Each path below is one point turned by a fixed rotation once a step. After each direction that follows a path, write how fast that rotation turns it, in degrees a step (0 if it stays still).
Each turn is a multiple of 5 degrees from 10 to 175, or 0.
Each row of a path follows its step; steps can be skipped.
Rotation 1:
step 0: [ 16   7 -21   4  15 -14  13  -7   0  14  20   2   9  -3   4 -10  -9  -2
 -12  12  21  -5  -5  -8 -13  -5 -14  28 -10 -11  -8 -12 -18   2 -34  -1
   5   1  -5  22 -13 -11 -15   0   8  19 -10   9   5 -20  -8 -11  15  12
  -4   9 -27  -1   2   3  -7  -4  -5   3 -12  -2  12   3  -3  28  21  -7
  -5  -1  22  -5 -11  15 -23   0 -12  14]
step 4: [  1  -7   8   0 -10  -2  -5 -19  14 -14   4  -8   2  -1 -14 -18  -2 -11
   0  10  -4   2  11  -1 -29  -9  -7  17   4   2   3   9  -5  28  -4  -4
  26  -9  25 -10   1   9 -31  18 -16   5  10  -1  22  -7  12   2  -9  29
  -1 -13  15  -2  10  20  -7   1   5  -3  11  20 -14   5   7 -10  -4  -2
  -9  32  12 -13 -10  -7 -18  -9   1 -11]
step 9: [ -1   1 -16   4  -8  -8  -7   6   9 -20   5   5  15   8  11  -7  -3  14
  -4 -18   1  -2   9   3 -15   4   9  11 -11   7  -3   1  -8  -2 -22   2
  10 -18 -12   7  15  -2 -13   7  -2 -11  26   6  -2  -4   8  12  -2  21
  -5  10 -12  -2  -9  26 -43  -4   7   4  18  17   4  12  -2  15  27 -13
 -21  11  25  10  12  21   3  22   0 -11]
step 10: [ -4   2 -24   7  12 -15   3  -7 -15  17  -4 -11 -22  -5   1  -4 -19   5
 -15 -21  11  14  -5   3 -14   6   5   8  -5  15   3  31 -13  19 -24 -12
  12 -12   3 -12 -11  -7 -10 -17 -17  15   1 -16  13 -13  -2   2  10  -7
   8   3  -3  24  17   6 -26   0  -3 -12 -14  -2   2 -21  21 -17  -2  11
   1  -9  -7   0  11   7   7 -19   3  12]
step 14: [  2   6  -6  -9   0  11  13 -18  15   1  20   3 -23  -8  -5  15 -16 -12
   8   7   4   1   3   6   9  19 -15  20   8  -2  -1  20   7   4 -15 -11
 -17   0   2   0 -13  15  -5   3  -9 -24  11  -1   0  -6   1   9 -17  20
  16   7   6   1  -9  -4 -26  -1  10   5  13  19  -7  -3 -17   8   0 -15
  12   4  13 -15  -7  47  15  -2  19 -12]
step 31: [  3 -18  -7   4  -1  -3 -11 -20 -11 -20  27   5   0 -14   8  14  -1 -21
 -13  -4  -2   1   4  -3 -33  -5 -10  24 -13 -25 -10   0 -25  13  -4 -11
 -10  -8  15  11   6 -16 -11   1 -19   8   3   3 -12  -8   5   3  11   3
  19  -7 -14   6  13   2   8  -1  -4 -21   6  -8   3  -2  -6   3  29 -16
  -9 -10  -6 -17  -3  16  14  -5  20 -21]
step 33: [ 12   3  -3  -9  16 -17   9  -6  -9  -5  -6 -17 -17   8   1 -11 -30   1
  -7 -21  -5  -2  22 -14 -23  -1  -5  12 -15  11  23  11   7  14  -1 -11
  18 -11 -26  -4  -4  11   5 -10 -14  -2  10   6   8 -17  11  -7  -3 -17
  -1 -25  -1   2 -10  29   0 -19  19  23   5  14 -13 -25   4   7  -5  -4
   2  -1  -6 -17  -2   8  10 -10   0  -5]
step 36: [  7  -6  -4  -9  13   1  -9 -20  25   4   4  -2   5   1  22 -23 -13   4
   4   6  20  16   5 -15 -29  -5 -22  15  11   9 -15  34  -5   9 -19  -1
   1  12   0   5  14  -1 -29  -5 -19   4  24   4   8  -1 -12  -9  21   7
   7  -2  12   2  -7   5 -11   1 -12 -11   7  -8  -3  14  10 -10  12   8
   5  26 -12  -7   3   7  12  -2  15  11]
step 37: [  3 -17  -9   8   4 -32  38 -10   6   4   8   4 -24 -17 -21   3  16 -19
  13  -3   4   2   0   8  -8  -2 -24  -6   4   5  -2  -1  -1  13  -2  -8
  -8  -1   6   9 -26  -9  29  -4  -3 -13  -3 -17  10 -11  -1 -18 -14   9
 -11   7  -6  -9  -3 -14 -25  14  -7  -6   7   5   3  -8  15  -4  10   7
   3  13   1 -14   0  22  29  -3  -2   2]
step 45: [ 11 -13 -12 -10 -11 -13  40 -11  33  12  -4  17   8 -10  -3   4  -7  -9
  12   1   9  -7   0   1 -14   0 -15   7   9   7 -16  -7 -15  11 -19  14
  10   2   9   5 -13 -10  18   3  12 -11  26 -13  14  -3  23  13   0  21
  -1  11  15  16   7 -11 -25  -4 -10  -9  -1  10  -2   9   7  -5  11 -17
  -2  24  -8 -11  -7   2  -1 -10   5  10]
Speeds:
[-1  1  0  0  3  0 -2  0  0 -3 -5  3  1  3  1  1  1 -1  1  4 -4  0  6 -1
  0  4  0 -2  3 -1  1  0  2  3  5  0  4  3  3  4  6 -1 -1  1  1  6  0 -1
 -5  2  0 -2 -2  2 -6 -2  1  6  1 -3  3  4  0  2 -5 -1  4  3 -1 -2  2 -3
 -2 -3 -4  0 -2  3 -5  0 -2 -7] -> 80
[-3 -2  1  1  1  3  0  1  0 -4  4  1  0  1  4 -4 -5  1  0  0 -3 -4  0  0
  2  4  3  0 -5 -3  1  0  4  3  3 -1  1  6 -3  2 -3 -1  0 -3  6 -2 -2  0
 -2 -4  4  1  2  5 -1  0  2 -1  6  0  5 -1 -3  3  2 -1 -4 -1  1 -3 -1  7
 -1  2  3  0  2  4  0 -4  6 -1] -> 40
[ 1  0  0  2 -2  0 -4  1 -7  2  1 -4 -7  2 -1  0 -2 -1 -1  3 -3  3  4  3
 -2  0  3  8 -2 -5  0  6  0 -1  3 -4  0  1  0  5 -5  3  2  2 -4  1 -3  1
 -1  4  2  2 -2 -1  4 -1  2 -2 -2 -2 -2  2  2 -5 -3  3  0 -4  0 -1 -3  1
 -1 -2 -2 -4 -3  1  1 -5  1  0] -> 170
[-1  3 -2 -4 -4  0  3  1 -2  3 -6 -3 -1 -2  2  1 -3 -1  0 -1  1  0 -1  4
  1  4 -1  4  0  2  0  1  5 -1  3 -2 -2 -3 -2 -2 -4 -3 -2  2  1  6  0 -2
  0  0  1  3  0 -5 -4 -3  5  2  1  9  1 -3 -2 -2  0 -2 -3  0  1  2  5 -1
  0  6  4  2  0 -2 -2 -2 -2 -5] -> 140
[-3 -1 -1  5  0 -7 -4 -3  1 -2 -4 -2 -1  4  4  4  1 -3  1  3 -2 -5 -2 -3
 -1  2 -3  0  1  1 -3  0 -1 -2 -2  0 -2  1  1 -1 -2 -1  2 -2 -2 -4 -5 -1
  1  0 -2  3 -1 -5 -4  0  3  1  0  5  5  0  2  2  5  5  1  4 -5 -1 -3  2
 -4 -5 -1  3  2 -2  0 -4 -2  5] -> 80
[ 8  1  3  0  1 -5  4 -3 -1  0  1  0  0  2 -1  0 -1  2 -4  2  0  1 -4 -2
  3 -2  0 -4  3  2 -2  2  5 -5  4 -2  1  1  1 -2 -4 -4  0  0 -1 -4  2  6
 -4  3  4 -2  3  3  0 -2  1  2  7  1  0 -2  4 -2  1  2  3 -2 -2 -1  5  3
  1  4 -8 -2  5  0  0  0 -1  1] -> 85
[ 4 -4 -2  2  1 -1 -7 -3 -1  0  2  0 -1  0  1  4 -3  2  2 -3  5  3  2  4
  1  2  4 -3  3 -1 -7 -7  4 -1 -1  2  3  2  2  3 -3  2 -3 -3  0  0  2 -2
  3 -1  1 -3 -8 -1  2 -3  0 -4  3  2 -1  3  4 -1  0 -2  2  5  2  2  0  2
  4  1  2  3 -1  1  2 -4 -3 -3] -> 145
Rotation 2:
step 0: [ 13 -17  -9 -18   6   8  16   7 -20  20  17 -10  17  12 -13  11   6  11
  20  -5   6  -8 -19 -15   5  15  -8  -7 -15 -12  -6  15 -10   9   2  -7
  14  18 -19   3   0 -22   3  -4  19   8  17  13 -13  28  -3  16  -5  -3
  15  -2 -13   4 -20  11 -26   0   9  -6   6 -16   5  -4 -17  18   3   5
 -15  -2 -12   9   4 -17   5 -13  -1  13]
step 4: [ 12 -12  -3  -1  12  -4 -11   1  -7   3  14  -2  16  -5 -18 -16   1  -7
   6 -25   8   8  -6 -14  17   9 -10 -20  14 -15   8  12  -1  13   2 -20
  -2  13   6   6  11   9  34 -28   9  23  -3 -15  -6  -4  -2   7  -7 -13
  26   8 -13  -9  -6  -1 -10   5 -14  17  -8 -14  -3 -11 -22  -3   3  -4
 -18  18  12  29   3  -1  -4 -13   0 -19]
step 9: [  1  -2   1  -9  20  13   2  -3 -16  13  12  -8  14  -7 -10  -8  14   5
 -13  10  11   1  -5  15  -4  -7  17 -23 -17 -14  11  -2 -17  -9  -6 -32
 -10  -3  -1  11 -14  -2   2 -10   9 -28   5  35   5   7  -1  -5  -4  13
  14   9 -10   2   9  -1  -1   8  -5   7 -40 -22  -5 -14 -22  -2   3  -1
   2 -10  -4   8   6  18  13 -16  14 -12]
step 14: [ 14  -5   6 -26  -5 -11  -8  -4   7  -5 -10 -25   4  -1 -34   5   0 -12
  -4 -24   3   3  19   0 -10   6   7 -16 -12   2   3  19  -7 -18  24  -6
 -13  -6 -23 -12  -4  -1  -4 -16  21  -2  10  -7 -10   1  24  -7 -14  24
  15  -5  -3   6  -2   3   3   6 -15   7  -2  -2  -4 -17 -16  15  18 -20
   6  -5  22  10   8   7   2 -10 -11  23]
step 15: [ 16  11   6   5  15   5  -6  12 -12   7  13  -1   2 -16 -10 -13  13  27
   7 -10  12  14 -11  -3   6  19   3  -9 -24 -17  16  16  -6 -12   4 -26
 -14  17 -25   8  15  -7   5   3  19  19 -14  15 -13  16 -15  -5   3  -3
  21   5 -14 -13 -15  -8 -12  16  -1   2 -14   1  -6  -2 -26  -9  -7  -7
   0 -11   4  -1  -4  -2   2   3  23 -20]
step 19: [ 17  20 -10 -29  23   6  -1   3   3   6  13 -22   9   4  -1   8   6   3
  14   6   7   3  26 -27   5  12  -3  -8  12 -16 -15   8 -15  -5  12 -10
 -19   8  -1   8   3  -1  15 -10  12 -11   2 -19 -35  -7 -16  13  -2   4
   5   9 -31 -13  -9   4  -3  20  13  13 -20  -5  16  -8   2  -2 -10  -1
  -1   6  -1  15   0   7  -7  -8  18   0]
step 20: [  7 -14  24 -13  12   8 -10  -4 -10  -3  -8 -19  11   6 -13   9  -9  -7
 -19 -10  -5   8 -11   4  -5  -1   7 -16   3  -8   1  16 -16 -13  11 -14
   4  13 -22  -7  -2   9 -21   5  12  -8 -14  20 -18  12  22   9 -12  -4
  15  21 -14 -14  10  16  16  15 -14  20 -22 -16 -19  -6  -2   4  24  18
   3  -8   2   7  -6  12   2   2 -22  -4]
step 25: [ 15  -1   4 -24   1  -5  -3 -21   8  11  12  -8   3  19 -27 -26   7  -9
 -15  -6  13   1  -2  -3  -2  10  13   4  11 -19  -8  22 -20  12  15 -17
 -24  -7   4  -3 -15 -14   7 -30  25  16  -7 -28 -24   2   6   5 -11   5
  15   7  -9 -14 -19  13 -13   1   4  -6  -8 -12  -8  -4  -1  -6   2   1
   6   4   0  -7  21   6   3  -5   2   3]
step 43: [ 12 -22   8 -19  15  -1   9   2  -7 -15  -8 -14  -3 -11  -7 -26   2  14
  -4 -17  25  13 -17   7  -6   0   4 -12   7 -13   5  13   4   3 -12  -2
   5  22   0  -3  -5   5   1 -22   9  -2 -13  22 -11  -1  14 -13 -19 -16
  22  -9  -3   4  -3   1 -21 -16 -21  -4 -24 -23  15 -12   0  -3  25   8
 -10 -10  17  -8  15  -9  10  -5  -7  -5]
step 45: [  7 -11  -7 -19  15   8   4   6 -10  11   7 -25   1   8 -17  18  -6  18
  -4  -5  13 -12  12  -6  10   0   7  -4 -18 -42  18 -11  -8   3   3   8
  -2   8 -16  -1 -15   0  14   0  10 -17  -2  16   8  -2   0  20 -15   2
  18  13 -14  11  -1   6   1  25  23  -7  -7 -16   3   4   8  16   2   7
  -9  -6   7  10   4  17  29  -8  14 -18]
Speeds:
[ 4 -2 -1  0 -3  0  1  0 -1  0  1  7  2 -2  1 -3  5  2  1  0 -4  0  0  4
  3 -6  3 -2 -2  2 -2 -2 -2 -2  4  3  1  1 -2 -1  2  0  1 -3  0  5  2  5
  1  0 -2  2  6  0 -1  1 -3 -4  6 -2 -1 -1 -5  2 -1  0 -1 -5 -3  2 -1 -2
 -4  1 -3 -5 -7 -1  1 -3  2 -4] -> 125
[-3  3  0  2 -4 -2 -4 -4  5  1  6  2 -1  0  2 -2 -1  0  0 -2 -4  3 -4 -5
  6 -1  0  2 -3  4  0  2  0 -3  1 -1 -3  0  2  1  2 -4  5 -1  4  1  0 -4
 -3  1  3 -2  3  0 -2  4  0  2  0  1  1  1  1 -1  4 -3 -2 -2  4  6 -1  1
 -4  0  0  2  4  1 -6 -7 -2  3] -> 170
[ 2  4  3 -4 -2  2 -4  6 -3 -4  2 -5 -5  0  1  0  1  3  5 -1  2  5  6  0
  0  1  1 -2  0  5  5  3  0 -4  0  2 -6  3 -2 -2  2  4 -1  0 -6 -5  2 -1
  0  1 -1 -2 -3  3  1 -2 -1  3  6 -5 -2  3  0  2  3  1 -1  1  3 -1 -2 -1
 -2  0 -3 -6  2 -2 -1 -1  3  1] -> 85
[ 6 -5 -4 -3  2  3 -1 -1  2  4  3  1  0 -1 -1  0 -2  0  0  2 -1 -1  4  6
  0  6  0 -1 -1  4 -1 -3  2 -7 -1 -2  0 -4  3 -4  4 -3  1 -4  0 -2  0  0
 -4  0  1 -1  1 -1  0 -1  4  2  1 -4  4  0  0 -3 -1 -7 -3  3 -2  1 -2  0
 -3  5 -4  4  0 -4  1  6 -1  3] -> 155
[ 2  3  3  1 -1 -4  0  6 -1  4 -3 -5  1  3  3  2 -2 -3 -2 -5 -5 -1 -2  2
 -3  1 -1  3  0  1 -4 -3  3 -2  4 -6  1  4  2 -2  4  3  2  0 -4 -2  1 -3
  4  2  0 -2 -3 -1 -3  2  1 -5  3  4  0  0  3  5  0 -2  0 -1  1  2  4 -4
 -1  3 -1  4 -5 -3 -2 -4  2 -3] -> 40
[ 6  0 -2 -2  0 -8 -4 -2  0  1 -4 -3  4 -3 -2  0 -1 -4  2  4  2  3  0  1
  6  1  0  5 -2 -2 -2 -2  4  2 -3  3 -1  1 -4  1  0 -2  3 -2 -5 -2  2  1
  4 -1  3  4  3  5 -2  3 -1  1 -2  1 -2  2  3  1  2 -3  3 -3  3  0 -5  3
  2 -5 -4 -2 -3  0 -1  5 -3  1] -> 65
